In the rows, 128 means zero.
D: rows in several groups, each row roughly a mix of its group's directions
D (110 x 15)
[[122 147 123 122 156 158 140 101  59 106 154 110  81 133 161]
 [ 89 115 134 117  89 146  93  92 122 152  86 170 122  93 160]
 [146 132 127 109 156 118 134 120 148  91 188 136 188 138  86]
 [127 134 118 162 140 137 106 131  94 158  54 105  89 142 158]
 [ 68 160 171 152 130 107 153 104 119 105 151 175 109 133 121]
 [120 139 181 119 173  93 120 114 134 114 177 164 148 139  88]
 [160 108 128 160  97  73 137 166 157 128 131 125 176 145  95]
 [130 126 132 175  80 104 127 154 184 125 115 141 182 144 117]
 [142 121 198 150 147 139  68 139 140 145  93 146 122 131 154]
 [120 109 153 145 137 152  63  94 103 123  80 154 150 122 159]
 [126 123 109 137 143 105 165 148 184 110 170  97  96 162  92]
 [130 118 160 141 121 125  72 109  98 142  83 168 178 114 146]
 [ 89 136 128 126  86 154 104 109 128 168  85 152 101 104 175]
 [102 138 176 129 178 125  71  89 133 137 115 170 134 137 121]
 [104 138 113 108  81 171 116 108 117 159  97 143 105  91 178]
 [106 150 154 124 178 115 133 101 102 116 191 131  84 157 125]
 [198  88 120 155 115 100  79 128 156 124 137 109 132 152 115]
 [132 135 133  91 166 171 113  96  85 128 123 122  68 104 151]
 [161  90 130 171 130  98  92 146 153 120  94 119 179 157 108]
 [105 112 154 133 113 129  76  85 127 129  84 185 151 103 133]
 [ 89 145  94 136 104  99 180  97 121  94 174 146 128 135 100]
 [173 100  89 151  96 108 134 168 166 127 117  91 162 145 111]
 [ 56 137  90 143 121 126 159  98 142 103 168 129 132 163 130]
 [169 124 112 166 123  82 124 152 174 139  90 116 132 148  80]
 [140 139 140 149 170 135 105 135  91 157  75 102  73 144 149]
 [153 108 100  99 130 136 148 166 203 134 136  92 121 125  99]
 [138 128 163 145 135 122  66  99  86 141  89 166 159 121 145]
 [134 115 175 128 161 160  75 153 135 161  84 120 131 131 167]
 [146 137  93  85 116 127 187 166 156 142 154  97 113 108 101]
 [ 94 132 118 116  77 162 103 106 134 165  94 153 117  98 175]
 [ 64 180 129  95 126 136 166 105 127 140 156 165 122 109 124]
 [157 117  73 141 149 122 154 145 118 120  88  73  90 142 105]
 [147 115  83 135  90 116 151 170 165 138 115 103 187 134 114]
 [145 122 146  94 160 174 112  96  92  75 151 143 156 100 133]
 [178 110 159 100 151 148  77 136  96 155  90 127 135  98 145]
 [122 134 164 159 139 135  64  98  99 139  81 160 142 133 156]
 [164 110 125 130 164 104 156 149 136  79 169 102 149 148  80]
 [164 128 162 121 202 129 107 128 127  96 164 119 150 150 100]
 [ 88 133 147 143 164 166 120 108  97 101 160 114 100 161 177]
 [ 93 136 122 120 104 167  92  98 132 163  79 149 103 105 170]
 [116 119 165 134 177 140 107  97  85 107 134 128  62 137 147]
 [125 124 125  81 175 160 120  99  66 130 132 117  89 108 146]
 [123 125 162 149 135 108  76  88  83 130  94 176 154 122 131]
 [128 132 112 108 135 118 185 175 158 130 184  89 125 146 111]
 [157 115 145 143 177  95 132 147 147  95 164 112 157 164  82]
 [125 146 133 163  96  90 184 176 171 122 128 126 134 139  96]
 [120 120 125 117 157 147 118  73  66  93 141 132  77 120 141]
 [187 138 117 117 107 118 112 151 114 170  70 130 159  95 116]
 [171 102 146 120 160 128 116 113  55 102 113 117  87 108 128]
 [ 97 103 188 151 129 138 101 127 179  94 149 158 152 142 138]
 [203 122 119 133 106  82 105 132 154 142 125 137 150 120  81]
 [147 135  92 108 137 120 181 155 162 125 162  87  86 135  94]
 [129 145 108 118 131 125 187 175 158 134 177  85 110 149 118]
 [123 131 128  79 170 151 135 103  58 128 133 124  90 101 138]
 [ 88 143 139  90  97 184 133 130 126 149 128 146 138  90 180]
 [108 141 135 107 106 125 122 109 169 123 183 169 192 123 115]
 [ 85 145 130 168 145 133 154 118 122  95 169 110  85 176 149]
 [ 74 150  78 124 102 123 191 113 126 104 155 134 145 129 113]
 [141 136 161 100 164 137 119  97  67 121 131 144  73  97 131]
 [152 108 120 129 144  99 174 151 141  79 172 106 140 140  78]
 [140 133 152 139 181  73 138 133 125 110 160 133 144 158  71]
 [ 91 132 102 136  52 160 136 126 146 143 108 138 133 110 175]
 [140 119 110 103 116 151 126 129 102 161  85 108  58  95 154]
 [112 106 122 106 180 157 131  96  74  88 149 108  93 132 141]
 [159  90 117 109 163 155  96 163 124 158  98  74 134 140 153]
 [131 137 161 166  87  94 138 164 161 130 106 159 182 126 110]
 [135 107 139 116 105 133 123 130 166  95 184 146 200 125 122]
 [103 133 119 107  88 153  95 102 127 178  91 154 111  95 167]
 [147 122  98 150  88 106 142 170 189 140 125 110 172 146 109]
 [130 129 163 130 157 143  68 115 170 127 151 149 185 151 134]
 [152 113  91 149  92 121 127 166 189 142 117  99 172 149 121]
 [147 104 130 118 101 137  92 144 193 151  83 142 168 105 119]
 [ 95 114 119 170 113 106 146 170 173 128 125 110 176 173 127]
 [ 99 177 111 112 102 130 201 123 121 114 137 150 110  94 106]
 [127 135 155 156 155 154 101 136  97 145  77 109  77 140 171]
 [132 114 160 141 131 146  59  93  96 127  97 160 158 121 159]
 [117  88 126 111  82 115 167 133 158  82 171 145 150 102 105]
 [109 130 151 124 166 142 126  87  71  98 137 138  66 121 141]
 [ 93 144 114 115  81 163 112 102 118 164  94 153 115  96 174]
 [139 127 154 155 112 126  77 102  78 132  93 163 170 120 156]
 [176 145 143 131 114  70 110 139 145 169 118 156 156 119  82]
 [123  90 111 167 143  91 135 121 167  80 141 113 118 169  87]
 [177 117 108  99  90 124 115 130 123 150  81 145 158  74 109]
 [100 142 115 161 108 160 142 138 116 138  73 107  74 132 173]
 [180 119 108 107 103 129 113 155 166 162  78 123 152  94 106]
 [110 136 107 120  78 145  90 117 154 190  98 143 136 116 167]
 [127 122 161 159 140 113  69  91  89 128  86 167 150 131 136]
 [155 116 112 129 146 139 130 141  85 142  75  89  63 119 142]
 [161 146 130  87 150 140 135 107  66 103 169 138 166 102 119]
 [138 160 129  82 159 113 158 129 138 150 180 122  76 121  95]
 [113 172 148  85 141 175 126 105 114 148 115 154  89  83 147]
 [147 111  93 133  79 134 179 159  86 117 114  93 107 107 149]
 [139 102 125 190 121  96 104 136 179 108 104 122 146 170 106]
 [101 147 122  74 131 158 141  98 108 145 105 152  84  74 130]
 [144 118 113 143 129  75 165 158 158 112 165 110 150 156  77]
 [136 123 158 152 133 123  65  88  85 129  90 166 149 124 144]
 [170 107 141 133 180 101 143 150 125  86 158 101 136 151  83]
 [140 128 107 123  63 142 158 167 125 162 126 100  96 109 170]
 [175 113 103 120  92 130 118 146 113 146  66 126 172  90 124]
 [138 160 119  84 127 181 135 127  87 156 113 119 101  88 166]
 [135  72 143 150 173 127  80 139 112 127 117  91 131 171 154]
 [163 140  98  92  92 143 130 127  66 163 126 121 139  92 158]
 [170 124 118 124 149  90 157 156 137 109 179 103 159 150  82]
 [148 121  93  76 137 134 179 156 149 127 164  89 106 112 100]
 [132 151 122  99 133 156 142  82  78 103 129 146  75  85 130]
 [145 129 149 168 120 102  83  88  69 118 107 163 151 132 135]
 [182  96 153 130 138 138  59 143 134 152  93 119 151 127 147]
 [111 126 145 149 151 107 101 131 143 175  74 124  63 145 129]
 [ 71 180 144 113 127 121 169 104 126 128 162 170 106 114 115]
 [162  92 143 117 178 146  83 153 118 155 108  84 108 145 152]]

one row of each group, then the others: which group is each in?
[ 88 131 110 129  70 163 111 109 143 155  91 149 125 106 175]	(32)
[101 135 166 182 141 109 146 123 135  90 141 134  67 159 124]	(20)
[132  84 141 165 116 104  79 115 169 109  98 151 171 143 110]	(89)

[177 123 118 132 164 128 124 154  92 149  95  77  78 138 133]	(32)
[140 142 146  67 115 114 119 108 108 161 177 167 145  88 121]	(32)
[156 102 113 121 116 112 109 141 152 148  52 137 159  99  92]	(89)
[137 118 135 114  97 115 111 150 204 160 105 151 163 107 102]	(89)
[117 130 100 141 134 131 179 167 171 114 156  78  99 163 120]	(89)
[119 104 115 163  88 110 126 153 177 131  68 135 170 129 112]	(89)
[160 120 134 122 123 120  95  88  50 121 109 157 149  99 133]	(89)
[106 142  78  84 113 112 179 113  97 128 161 135 160 108 103]	(20)
[182 133 137 141 115 120  76 137 138 166  68 140 159 115 125]	(89)
[134 119 184  89 139 133 103 108 118 114 180 172 159 100 127]	(32)
[ 54 148 119 147 126 111 163 102 141 107 173 145 119 159 122]	(20)
